(in the rows, 128 means zero)
One turn sends every row of this set to another row. A few are shown first. Where does it send the rows asked after them?
manug:  67 117 174 139 144 132 111 164 101  99 137  89 131 104  81 144 110 151 155 140 113 152 110 134 119 145 163
vug:  91 137 165 110 117 145 141 120 123 123 106 180 130 111  78 152 115  97 119 149 144 169  96  97  95 106 177
kulis:  69 124 176 148 142 132 118 161  94  75 150 104  97 117 111 130 107 149 135  99 121 167 105 116 121 144 174
mem:  96 166 158 109 103 169 145 117 113 129  93 168 130 103  73 149  98 123 111 114 134 170 107 120  92 105 186
Dem:  88 135 195 143 162 138 111 152 112  97 109 104 148  81  68 170 121 132 129 129 127 148 107 144 122 134 137
Buken:  95 122 157 123 139 136 130 181  96 107 121  98 125  88  76 159 148 151 133 120  98 171 123 113 127 154 135
fudav: 107 145 171 116 116 136 150 128 119 112 108 192 116 104  91 158 112 109 100 119 141 173 100 102  82 113 179
duli:  97 147 159 142 153 152 101 125  86 112 149 112 114 113 109 148 130 116  86 105 122 166 111  92 166  95 146
ribak: 107 147 170 107 120 142 146 128 121 116 108 189 126 104  87 163 115  96 114 134 137 174 105  97  91  98 167
Tova: 108 140 168  96 112 142 145 130 119 140 116 183 130 109  82 166 128 115  98 134 132 158 104  98  95 112 177
tugo:  93 167 161  98 107 175 138 122 114 127 103 170 128 106  71 149 101 110 117 114 134 174 104 110  99  96 179
Siben: 101 137 133 138 142 142 128 159  83  90 130 109 107  98 106 147 136 120 130 116  99 199 131  87 147 111 126
Kifi:  84 132 155 134 143 143 120 139  87  93 149  97 119 121 126 146 115 127 153 133 102 169 132 100 150  92 147
rugon: 100 146 140 168 152 142 108 106  87 120 119 102 137  98  98 153 113 125  96 142 119 161 122 120 157  94 145
sif:  79 135 188 144 151 156 129 116 101  82 123 105 122 122 128 154 135 122 122 103 131 159 114  98 155 108 150
Pab:  95 143 130 152 147 132  93 151  75 106 166 108 103 107 101 131  96 126 115 126 104 182 119 107 145  98 153
tagos:  68 115 155 135 142 144 124 170 100  85 121  96 114 101  78 135 140 130 148 124 117 185 107 100 132 152 144
ketal: 129 153 141 146 121 122 103 140 108 125 137 117 135 126 121 167  96 103 114 136 103 156 165 119 111 102 157
vevu: 100 143 157 120 114 138 138 123 115 125 116 188 113 110  82 145 111 107  89 127 145 174  92  97  90 115 188
migod:  96 132 123 169 141 126 129 154  86  93 103 101 119  79  80 142 116 139 127 137 105 193 127 124 123 138 139
ren: 121 153 173 149 158 128 105 156  94 116 125 117 135  71  75 175 117 144  85 109 113 153 118 144 125 125 136
mas:  74 132 200 145 160 143 103 157 108  86 131 111 117  98  76 146 123 130 107  94 142 157  86 124 125 149 159
Lobil:  94 166 153 105 104 171 134 121 110 135 104 169 126 104  66 144  99 117 105 114 134 172 101 114  97 104 186
til:  94 165 162  94 105 173 136 126 113 137 104 167 132 104  65 151 105 119 111 114 132 166 103 114  97 105 182
lale:  97 165 161  98 102 172 146 118 112 133  99 168 130 107  78 154 106 122 112 110 130 166 110 113  98 102 183
Napib: 114 149 141 155 119 126 100 134 104 112 150 121 110 143 134 144  95 102 100 112 117 166 149 102 116 112 176
Gafu:  77 119 138 148 132 140 128 157  86  96 131 100  97 110  96 127 140 147 112 105 115 185 110  93 138 158 161
lisi:  87 162 161 105 105 173 139 119 115 127  97 166 129 107  67 145  99 116 117 116 139 171 101 115  94 106 187
kepod:  94 165 161 105 103 170 142 120 111 127 102 171 122 107  76 146 101 121 106 104 136 171 103 113  94 108 189
tesuk: 108 136 147 150 142 124 132 181  88  86 117 113 107  76  85 154 127 147 118 101 102 191 125 121 114 150 136
gad: 104 143 158 107 117 140 130 132 117 140 121 185 124 105  68 153 116 105  92 139 138 167  94  99  94 111 179
gerif:  97 133 195 124 125 129 105 172 128  95 145 119 120 137 113 158 112 109 132  98 125 148 134 116  91 150 174
vip: 120 154 151 148 135 119  85 163 116 109 139 124 133 110  92 160  83  85 128 138 114 168 149 129  96 108 149
nov:  87 125 175 118 118 140  98 153 122 122 154 105 126 154 113 149 122 109 126 120 123 140 133  99 116 141 181
guli: 103 137 171 125 149 124 100 191  92 111 158 107 122  87  76 160 110 152 126 117  97 158 118 135 116 135 146
Las: 102 134 113 146 141 136 111 161  79 118 132 102 116  88  75 141 130 131 110 136  98 191 124 102 145 125 135
falem: 110 148 162 156 151 116 119 168  89  79 132 114 118  81 103 161  89 142 141 118  98 176 134 143 109 112 139
mig: 113 143 155 151 128 114  82 171 118 121 141 119 130 111  76 154  86 110 108 130 119 154 136 141  84 145 171
doduf:  95 137 159 123 112 137 147 114 120 128  97 179 132 105  79 153 110 113 107 149 143 165  99 110  86 117 185
fipog: 109 142 160 115 109 137 155 114 116 134 103 181 130 109  94 163 119 121  97 138 134 160 110 104  92 111 182
puna:  76 124 189 142 143 148 124 126 102 109 125  97 126 119 105 152 142 155  98 103 132 137 102 115 143 148 171
togif:  89 126 164 130 131 137 128 147  84 109 156  96 111 128 130 148 128 165 122 106 100 150 127 106 142 128 169
Gepe: 106 141 127 168 140 118 114 139  78 115 134 100 124  94 101 148  91 156 117 143  96 166 136 138 128 112 157
kepe:  83 131 155 148 119 138 101 127 117 104 142 108 119 156 127 135 103  94 131 130 130 158 138  98 119 121 182
luz: 100 133 179 148 123 117 108 162 127 103 121 112 135 121  99 161  97 122 132 124 123 144 141 143  79 157 177
zepok: 112 160 158 178 163 129 109 132  91  86 114 122 123  76  94 158  96 118  96 114 124 179 119 135 130 100 135
Lamu:  99 169 165 100 106 170 142 127 113 125 100 174 126 101  74 153 101 118 112 105 132 172 106 115  92 103 179
res:  92 124 135 145 129 141 149 140  84  97 115  96 112 110 120 146 145 150 126 117 101 181 134  94 145 134 146

falem turns into -> guli
vip turns into -> mig
Now these:
Dem turns into -> mas
Lamu turns into -> til
fipog turns into -> ribak
Buken turns into -> tagos

